In the rows, 128 means zero.
One turn sends every row of this set to another row. A few are shown first. Where does it send the rows asked after them?
J_469: [134 116 130 158 139 134 144 108 127 134 110 128 135 162 121  85 127 123
 100 161]
J_668: [104 114 168 121  86 123 153  99 137 103 126 106 134  98 113  75 118 151
  97 122]
J_73: [133 144 143 138 135 169 148 120 141 118 112 105 157 114 177 122 144 135
 117 140]
J_528: [113 133 127 139 144 131 140 144 112 131 128 102 133 123 149  84 159 150
 107 139]
J_638: [129 106 171 128 129 150 150 107 146 111 119 143 152 129 121  91 104 149
 119 105]
J_583: [110 135 110 126 134 164 116 119 125 118 139 112 170  92 105 116 100 126
  95 168]
J_55: [126 137 142 141 146  97 172 143 140 116 125 104 133  92 129 137 149 131
 121 156]
J_276: [120 115 156 126 125 142 171 120 134 127 124 145 149 145 103  89 124 143
 104  99]
J_292: [123 148 113 157 129 111 149 146 151  99 116  86 160 101 136  94 113 110
 138 148]
J_826: [133  99 112 118 119 146 139  93 119 133 141 115 165  95 110 137  91 129
  97 144]
J_494: [136 146 147 134 145 120 177 129 110 116 111 104 157  86 110 154 108 139
 129 151]
J_279: [145 140 133 136  72 171 132 122 130 124 124 101 138 100  96 127  95 130
 106 157]
J_691: [107 128 107 126 113 115 144 106 173 140 116  96 136  92 106 126 138 149
 127 137]
J_710: [139 146 126 133  93 110 112 102 126 123 118 107 117 116 134 148 123 134
 109 109]
J_990: [125 140 169 145  85 109 151 150 130  88 112  94 151  90 117 124 119 132
 123 158]
J_565: [148 136 152 147 134 100 151 133 127 107 116 119 130 102 148 151 140 131
 122 157]
J_182: [124 131 163 156 149 161 137 117 155 119 113 105 144 127 125  97 116  90
 102 136]
J_507: [107 144 132 143 111 128 161 105 145 141 111 121 142 102 113  65 151 127
 129 112]
J_300: [136 131 158 131 133 104 153 137  89 121 109 109 153  97 102 146 126 150
 123 159]
J_242: [121 134 117 129  97 136 146 107 120 122 149  80 135 114  90 104  89 154
  93 166]
J_548: [121 163 114 108  88 110 135 122 134 103 108 128 165 133 115 119 123 112
  76 127]
J_91: [131 134 138 129  71 147 181  98 136 112 108 142 131 105 122  94 113 142
 105 119]
J_542: [128 151 124 150  94  97 191 133 120  94 121 106 144 110 124 120 108 145
 119 163]
J_157: [142 154 132 147 121 136 136 111 135 141 140 146 182 134 150 108 121 129
 116 170]
J_379: [112 136 109 119 114 115 114 118 163  95  98 127 163  89 117  88  97 139
 116 148]
J_215: [134 146 149 141 123 124 113 119 132  98  89 110 136 131 106 114  81 158
 139 121]
J_394: [131 141 163 137 101 125 132  68 130 112 112 118 149 125 153  94 130 131
 117 116]
J_900: [124 141 106 125 115 160 114 120 100 125 136 128 164 117 107 127 113 125
  81 167]
J_952: [111 159 149 146 140 126 120 143 135 140 158 118 167 108 125  85 123 110
 109 143]
J_465: [112 158 136 123 115 125 166 125 150 126  96  98 157 153  75 121 124 148
 115 130]
J_563: [135 115 154 101 128 131 177 135 133 108 101 142 151  94 109  95 112 124
  95 109]
J_193: [144 142 131 144  93 100 137 137 122 106 108  98 170 148 139 119 143 113
 112 158]
J_500: [128 101 118 119 110 146 126 121 107 146 139 119 151  89  91 127 109 117
  94 133]
J_776: [141  99 157  98 126 115 165 115 124 100 103 143 156 111 121  96 110 146
  92 128]
J_306: [144 155 119 118 102 155 129 129 130 154 117  94 146 141  91  91 136 137
 100 155]
J_545: [148 158 129 127 130 161 112 100 140 118 127  80 144 117 126  93  82 139
 115 147]

J_157 goes to J_469
J_565 goes to J_900
J_545 goes to J_394
Now find these:
J_300 goes to J_500
J_990 goes to J_279
J_379 goes to J_215

